The rows of Y fall into 3 groups, and each row is roughly a mix of its group's hidden directions.
Y:
array([[ 26,  21,  35,  -9, -12,  35,   3,  16,   1, -15,  16],
       [ 36,  -6,  16, -15,  -4,  45,  14,  17,   0,  10,  13],
       [ 21,  32,  -4,  -6,  11,  41,   5,   0, -22, -20, -19],
       [ 51,  16,  23,  -5,  20,  -5,   4,  16, -13,  17,   6],
       [ 18,  11,  39, -16, -12,   2,  19, -37, -18,  -4,  -8],
       [  1,   4,  16,   9,  34, -34,  -1, -19, -37,  -9,   9],
       [  1,   0, -13,  32, -28, -35, -35,  -5,   2,   2,  -7],
       [-29, -22,  -2,  -9, -29,  19,  -3, -31,  23, -18, -12],
       [-13, -34, -31,  -7, -16,   9, -13,  33, -11,   7, -23],
       [ -3,  28,  16,  16,   0,   4, -27,  31,  -8, -21,  32],
       [-11, -34,  -5,  28,   7, -28, -28,  22,  15,   4, -10],
       [ 22,   9,  30,   4, -16,   0,  16, -41, -29,   6,   1],
       [-33, -11, -16,   8, -31, -31,  -9,   5,  28, -11,  -9],
       [ 10, -18, -15,  -3,  26, -45,  -7,  -6, -24,  18, -13],
       [-15, -26,  20,  42,  -5,  23, -14,  12,  -6,  17,  15],
       [  6,  31,   1,  -6,  17,  -3,  45,  22, -23,   9, -10],
       [ 33, -12,   7,  -6,  12, -36,  -8, -31,   7,  17, -21],
       [ 30,   1,  -8,  21,  -6,  18, -33, -25, -21,  -5, -24],
       [ 28,  -1,   3,  19,  -8,  32, -22, -34, -24,   6, -10],
       [-11,   6,  -1, -11,  -7,  45,  28,  31, -14,  -6,  14],
       [ 18, -23,  22, -20,  -4,   1,  14, -10, -49,  -6,   7],
       [ 24, -13, -16, -19,   1,   9,  -9, -44,   1,  -8, -32],
       [ 18, -33, -16,  -8,  14, -25,   1, -26,   2,  29, -22],
       [ -1,  -4,  -2,   4,  24,  46,   2,  22,  -6, -24, -26],
       [ 42,   0,  30, -10,  -4, -13, -11, -31,  18,   2, -15],
       [ 41,  33,  -8, -23,  24, -15,   2,  -5, -19,  -4,  -7],
       [  2,  23,   0,  12, -10,  26,  15, -47,  20,   7, -16],
       [  8, -32, -17,  -7,   8,  16,   5,  32, -13,  -6,  39],
       [ -7,   5, -27,  49,  13, -17, -17,   4,  -2,  15,  19],
       [-15,  25, -15,  41,  -6,  -2, -11,   0,  39,   6,  11],
       [-12, -11,  -5, -15, -10, -22, -23,  48,   5,   0, -23],
       [ 24,   3, -12,  20, -16, -39, -35, -16,  -6,   9,  -7],
       [-17, -25, -15,  -8,   0, -20, -18,  24, -30,   3, -34],
       [-12, -32,   0, -38, -11,   9,  19, -22, -16,  -7, -25],
       [-10, -35, -20, -21,  -1,   0,  26, -27,  -1,  15, -28],
       [  5,  35,  15,   5,  12,   9,  14, -25,  39,  -9,  20],
       [ 14,  -7,  -1,   6,  24,  13,  15,  -4, -10, -11,  55],
       [-20, -27, -18, -24,  13, -11,  10,  12, -44,  -2,  -8],
       [  0, -21,  17, -30, -11, -12,   1,   1, -40,  -4, -33],
       [ -7,  20,  -7,   9,   5,  30,  16,  44, -14,   3,  25],
       [-37,  -7,   9,  22, -12, -18,   2,  36,  15,   6,  22],
       [  3,  15,   7, -23,   3,  -6,  50,  -9, -15,   3, -30],
       [ -8, -37, -30, -15,  15,  22,   3,  29,  -8,  -9,  17],
       [  9,   1,  -5,  15,   0, -58, -22,  13,   3,  12,   8],
       [-16,  21, -12,  30,  -4, -12, -12, -26,   8,  17, -38],
       [-19, -21,  -2, -34,  18, -28,  24,  10,  28,   2,   7],
       [ 35,  24,  -5,  21, -10, -22, -31, -12, -23,   8,  -3],
       [ -5, -16, -21, -18,  15,  24,   4,  33,  26, -15,  26],
       [  7,  27,  18,  25, -19,   9, -14, -14,  44,  -8,   7],
       [  2,  -1,  29, -25,  -3, -16,   7, -22, -35,  -6, -32],
       [ 23,  12,  28, -21, -12,  42,  24,  10,  -3,  -7,   4],
       [ 12, -37,  -8, -19,  21, -11, -17,  14, -38,  10,   8],
       [ 11,   1,   9,  -4,  34,   3,  15,  -4,  -2, -17,  51],
       [  9, -14,  -1,  44, -19,  -5, -40, -11, -10,   9,  -6],
       [ 32, -31,  -1,  13,  29,  -5, -31,  -9,  -8,  12, -17],
       [ 16, -27,   8,  -9,  -4, -22, -24, -42,  16,   3, -18],
       [ -1, -36,  -2,  15, -23, -15, -22, -38,  10,  17,  -2],
       [  9,  -3, -16,  35,   5,  19,  12, -38, -20,  12,  22],
       [  4, -40,  -3,  29,   7, -22, -35,   0,   6,  13,  -9],
       [-31, -10, -21,  21,   4, -15, -38,  17,  -9, -10,  22],
       [-27,  29,   3, -19, -14, -15,  33,  21,  11,  -5,  23],
       [ -6,  30,  16,  16, -20,  -7,   0, -29,  38, -13, -13],
       [ 15,   6,   0,  15,   2, -53, -20,   9,  -5,  21,  17],
       [-11, -20,  15,  24,  23,  40,  -2,  32,  -5,  -2,  -2],
       [-19, -19, -32,  16,   1,   3,  -7, -14, -27,  13, -37],
       [ -5,   1, -39,  37, -11,  23,  -7,   1,  22,  18,  12],
       [  5, -24,  22, -42,  -8,  -7,   4,  17, -31, -11, -15],
       [ -4,  10,  -1,  12, -27,   7,   1, -35,  -5,  18, -43],
       [-30,  19, -10,  22, -20,   8,  -4,  37,   6, -27, -12],
       [-29, -32,   1,  -7,  13,  36,  15,  11,  19, -15, -16],
       [-10, -16,   1, -10,   4, -54,   5,   8,  21,  17,  19],
       [ -3,   2,  17, -37, -11, -11, -10,  40,  24, -11, -15],
       [-10,  53,   9,  23,  -7,   3,  22,   9,  18,  -8,   2],
       [-24, -14,  -8, -26,   7, -13,  -9,  13, -11,  -6, -49],
       [ 11,  12,  35, -28,  20,   4,  24, -25,   0, -22,  15],
       [  9, -24,   0,   4,  -3, -26, -36, -36,  22,   2,  -9],
       [ 33, -25,  15,   4,  27,  16, -11, -21, -17,  26,   4],
       [-53,   7, -10,   5, -23,  10,   6,  -7,   7, -27,  -5]])

One row of each group comes first, with its name. Which group is each row after those in?
[  0,  16,   5, -43,  -4,  10,  38, -24,   3,   1,  14]  <70>
[  9,   8,  -9,   0,  22, -45,  19, -14, -11,  19, -27]  <38>
[  6, -13,  -6,  28,  19, -16,  -1, -15, -45,   5,  25]  <78>

[-15, -37, -37,  -3,   0,  25,  18,   0,   5,  24,  -1]  <38>
[-14, -38, -13, -29,   8, -18,   1,  -9, -34,  -2, -17]  <38>
[-23, -20, -27,  -6,  -6,  -8, -18,  26,  -9,   7, -41]  <78>
[ 10,  16,   8,   6, -40,  26,   9, -29,  17,  16, -20]  <78>
[ 15,   0,   7,  -6,   6,  11,   6,  27,  23, -11,  52]  <78>
[ 11,  27,  45, -23,   4, -26,   3,   1,  13, -15,   5]  <78>
[-56,  13, -18,  11,  -9,  -9,   5,   6,  -9, -23,  -1]  <38>
[ 20, -18, -24,  21,  19,   5, -17,  20,   7,  34,  23]  <38>
[ -6, -17, -14,   9, -15,   2,   4, -39,  41,  13, -19]  <38>
